(in the rows, 128 means zero)
The rows of Y fall into several groups, and each row is roughly a mix of its group's hidden directions.
Y (79 x 10):
[[134 108 124 111 118 128 177  54 129 165]
 [130 142 107 177 145 135  70 137  91 170]
 [ 91  81 131 119 176  89 110 127  89 102]
 [147  76 107 145  70 115 121 130 166  93]
 [121  85 167 136 118  70 159 113  85 136]
 [123 156  75 148 104 182 100 151 148 101]
 [ 78 177 153 122 164 132  91 113 167 130]
 [147 158 123 153 141 106  94 140  59  90]
 [160 157 133 133  64 160 161  99 148 154]
 [ 98  91 123 121 185  84 100 145  98 108]
 [137 150 109 192 153 133  76 122  95 152]
 [133 114 157 107 141  56 160 125 106 169]
 [137  80 116 131 108  94 169  92 157 173]
 [ 63 130 109 118 180 135 153 148  97 152]
 [115 136 157  86 125 113 168 110 183  83]
 [177  79 100 130  90 107 171 146 110 121]
 [119 166 133 121 142 165  90 181 116  79]
 [121 109 108 121 150 124 203 132  91  87]
 [137  99 169 110 144  74 154  87 107 162]
 [187 114 127 167  85  96 128 106 167 122]
 [ 82 176 165 115 157 149  88 107 156 126]
 [111 124 158 115 129 126 156  65 148 187]
 [124 153 101 154 102 194 107 154 152  92]
 [ 76 103 108  89 146 125 168 163 119 166]
 [158 148 149 137  98 192 136  85 163 130]
 [167  93  89 154  88 100 125 129 109  80]
 [102  84 136 157 107  81 139 147  74 107]
 [164 152 142 158  58 151 156 123 147 150]
 [131 161  93 156 106 184  98 161 157 105]
 [140  94  97 114 132 112 192  96 132 174]
 [ 99 141 171 106 132 151 141  73 157 174]
 [146  82 100 138  76 130 122 151 163  81]
 [195 125 144 157  80 134  93 103 141 118]
 [ 76 173 154 121 160 144  82 117 155 146]
 [152 155 144 151  55 156 166 135 142 140]
 [102 140 171 106 120 157 136  68 160 163]
 [157 111  91 151 108 111 107 173 106  70]
 [145 122 150 168  64 171 146  92 130 115]
 [131 124 150  90 127  67 175 123 110 171]
 [106 172 163 111 173 138 136  94 101 173]
 [ 96 140 175 110 134 145 135  81 165 177]
 [ 95 126  83 102 182 108  91 160 118 111]
 [ 81 182 153 126 172 143  88 112 142 119]
 [114 171 137  97 178 154 155 103  92 161]
 [145  85 107 136  67 137 121 128 161  79]
 [147 159 127  95 179 166 102 106 176 141]
 [150 149 135 158 120 101  93 103  64  91]
 [ 94  93 125 100 195 101 107 116 103 108]
 [ 96 119 127 109 196 110 101 175 122 103]
 [143 126 162 106  81 144  80 119 173 164]
 [146 153 112 179 143 133  61 132  95 146]
 [181 117 140 149  76 138  77 119 143 156]
 [155 131 136 153  51 131 164 102 122 153]
 [117  92 118 101 123 144 174 117 186 171]
 [117 158  89 132 132 188  94 155 157  95]
 [161 157 138 167  61 155 146 146 150 141]
 [128  97 116 102 115 138 185  74 152 164]
 [137 150 110 182 154 142  75 130  79 141]
 [166 144 109 158 131 135  66 149  76 121]
 [160 155 133 120  93 175 146  74 161 150]
 [158 155 107 176 142 121  64 139  92 125]
 [ 74 112 101  98 160 128 162 165  98 157]
 [ 84 171 166 108 150 157  84 111 154 135]
 [118  92 174 103 143  79 165 100  97 142]
 [ 77 164 156 113 150 145  79 120 159 157]
 [ 85 177 161 125 160 139  87 106 165 131]
 [ 74 166 156 101 153 148  83 128 152 152]
 [ 88 127 105 112 176 115 105 187 117  96]
 [115  97 164 104 128  72 172 111  92 145]
 [177  80  96 132  93 108 166 152 102 126]
 [ 76  97  93 102 158 104 115 134  86  95]
 [ 70 152 133  72 160 133 104 162 132 142]
 [ 87 176 153 149 165 143  88  95 154 135]
 [ 94 114 112 127 184 108  93 177 113  96]
 [148  79  95 153  89 101 121 165 155  96]
 [111 105 120  98 144 141 178 128 175 183]
 [ 83 169 158 128 153 143  80 107 165 150]
 [104 134 169 120 142 120 143  80 149 194]
 [150  78 106 152  73 107 116 138 157  90]]

One row of each group comes first, with its name. Which group is each row after those in?
[ 57 149 124 115 186 127 158 130 127 128] -> Q
[156 149 117 153  50 156 150 110 138 144] -> A
[157 125  83 144 132 115 121 177  85  79] -> B

[142  90 112 148  78 119 102 158 164  80] -> B
[176  83 111 120  93 121 179 139 102 101] -> Q
[120 166  99 146  97 170 119 188 147 103] -> A
[113 123 145 101 130 144 170  66 148 178] -> B
[119 108 135  80 148  73 159  94 101 158] -> A
[121 149 133 122 116 172  87 169 137  66] -> B
